One turn moves every row onto another: examples first, then more rows asked:
K_56: [-0.82 -1.02 -0.90 -2.47  0.49  1.41  0.04  0.68 -1.92 -0.44  2.02 -0.86
  1.08  1.40]
K_136: [-0.35 -0.57  2.28 -1.45  0.63 -0.02  0.04 -1.15 -0.87  0.20 -0.78  0.28
 -1.88  0.31]
K_362: [-0.35 -1.81 -1.65 -1.62  1.31  2.25 -0.27 -0.65 -2.01 -0.57 -1.23 -0.07
 -1.81  1.48]
K_374: [-1.32 -0.77  0.35 -2.85  0.56  0.59  0.03  1.06 -2.84  1.13 -1.83 -0.76
 -0.78  1.08]
K_2: [ 0.32 -1.81 -0.57 -2.40  0.16  1.34 -0.58 -2.18 -2.19 -0.60  2.14 -0.52
  0.89  2.17]
K_479: [-2.12 -1.21 -1.51 -3.12  1.18 -0.70 -0.92 -3.12 -1.41 -1.02 -0.55 -1.47
  0.46  0.16]
K_787: [-1.80 -1.59 -1.26 -2.85  1.48 -1.02  0.80 -1.60  0.34 -1.29  0.43 -2.15
  0.70 -0.15]
K_918: [-0.50 -0.72  2.41 -2.22  0.68 -0.23 -1.06 -1.97 -1.66 -0.09  0.18  0.40
 -1.24  0.70]
K_528: [-2.19 -1.03 -1.89 -3.08  1.52 -0.23 -1.08 -1.19  0.11  0.32 -0.74 -2.28
 -1.12  0.40]
K_909: [-0.73 -0.64  0.34 -2.51 -0.11  0.52  1.15 -0.30 -0.46 -1.39 -1.88 -2.69
 -0.68  2.20]
K_821: [-0.17 -1.20  0.39 -1.35  1.33 -0.03  1.01 -0.89 -2.50 -0.11 -2.36 -0.86
 -1.94  1.36]
K_246: [-0.79 -1.37 -1.45 -2.16  0.30  2.31  0.92  0.81 -1.73  0.29 -0.41 -0.07
  0.07  0.57]
K_471: [-1.11 -0.84 -1.88 -2.15  0.17 -0.40  0.46 -2.97  0.19  0.54 -0.96 -1.86
 -0.25  0.22]
K_670: [-0.46 -1.25  0.90 -3.64 -1.22  0.66  0.88 -1.18 -0.58 -0.85 -1.19 -2.27
  0.99  1.80]
K_735: [-0.94 -0.74  0.63 -3.22  0.43 -0.10 -0.44 -1.02 -1.17 -2.21 -0.37 -2.93
 -0.38  2.76]
K_540: [-0.53 -0.12  2.72 -2.09  0.71 -0.60 -0.37 -0.75 -1.11 -0.22  1.17 -0.24
 -0.47  0.65]
K_558: [ 0.97 -1.99 -1.10 -1.10  1.06  1.43  0.30 -2.39 -1.43 -1.03  0.57 -0.66
 -1.47  2.31]
K_698: [ 0.05 -2.76 -2.26 -3.01  0.90  0.07  0.04 -0.90 -0.58 -0.17  0.87  0.00
 -0.82 -0.92]
K_178: [ 0.18 -2.27  1.73 -3.50  1.21 -0.59 -0.27 -1.06 -1.98 -0.53  1.54 -1.47
  0.24  2.17]
K_49: [-0.74 -1.11 -2.82 -2.19  0.37 -0.62  0.06 -1.64 -2.38 -0.43  1.01  0.01
 -0.19 -0.67]
K_871: [-0.56 -1.84 -2.35 -2.43  1.12 -0.57  0.59 -0.72 -1.28 -1.15  1.18 -0.14
 -0.40 -0.92]
K_175: [-0.45 -1.28  1.20 -3.67 -0.04  0.27  0.42  0.77 -1.52  1.36  0.49 -1.49
  0.99  1.26]
K_354: [ 0.65 -2.39  1.43 -2.36  1.33 -0.22  0.32 -2.69 -2.31 -0.93 -0.84 -0.52
 -0.76  1.88]
K_976: [-1.90 -1.03  0.57 -4.10  0.03  0.94 -1.24 -0.28 -1.90 -1.40 -1.60 -1.96
  0.01  1.83]
K_946: [-0.14 -1.08 -2.70 -2.13  0.03 -0.40 -0.15 -1.69 -1.61  0.69  1.21 -0.64
 -0.90 -0.04]
K_710: [-1.83 -2.45 -1.24 -3.95  0.50  0.46 -0.25 -1.69  0.43  0.24 -0.85 -1.21
  0.69 -0.49]
K_648: [-1.00 -0.31  2.49 -2.65  0.11  0.15 -0.22 -0.14 -1.21  0.71  0.11  0.53
 -0.04 -0.10]
K_381: [-0.57 -1.48  0.63 -3.70 -0.69  1.04 -0.44 -2.22 -1.55 -1.25 -2.36 -1.47
 -0.08  1.91]
K_400: [-0.20 -1.93 -2.49 -2.90  0.63 -0.22 -0.98 -1.14 -0.95  0.50  1.09 -0.51
 -1.67 -0.10]
K_673: [-1.24 -0.34  2.07 -2.02  1.08  0.17 -0.61  0.29 -1.34  0.09 -0.62  0.19
 -1.57  0.06]

K_821 turns into K_178
K_946 turns into K_871
And these:
K_710 turns into K_471
K_735 turns into K_976
K_2 turns into K_246
K_648 turns into K_136

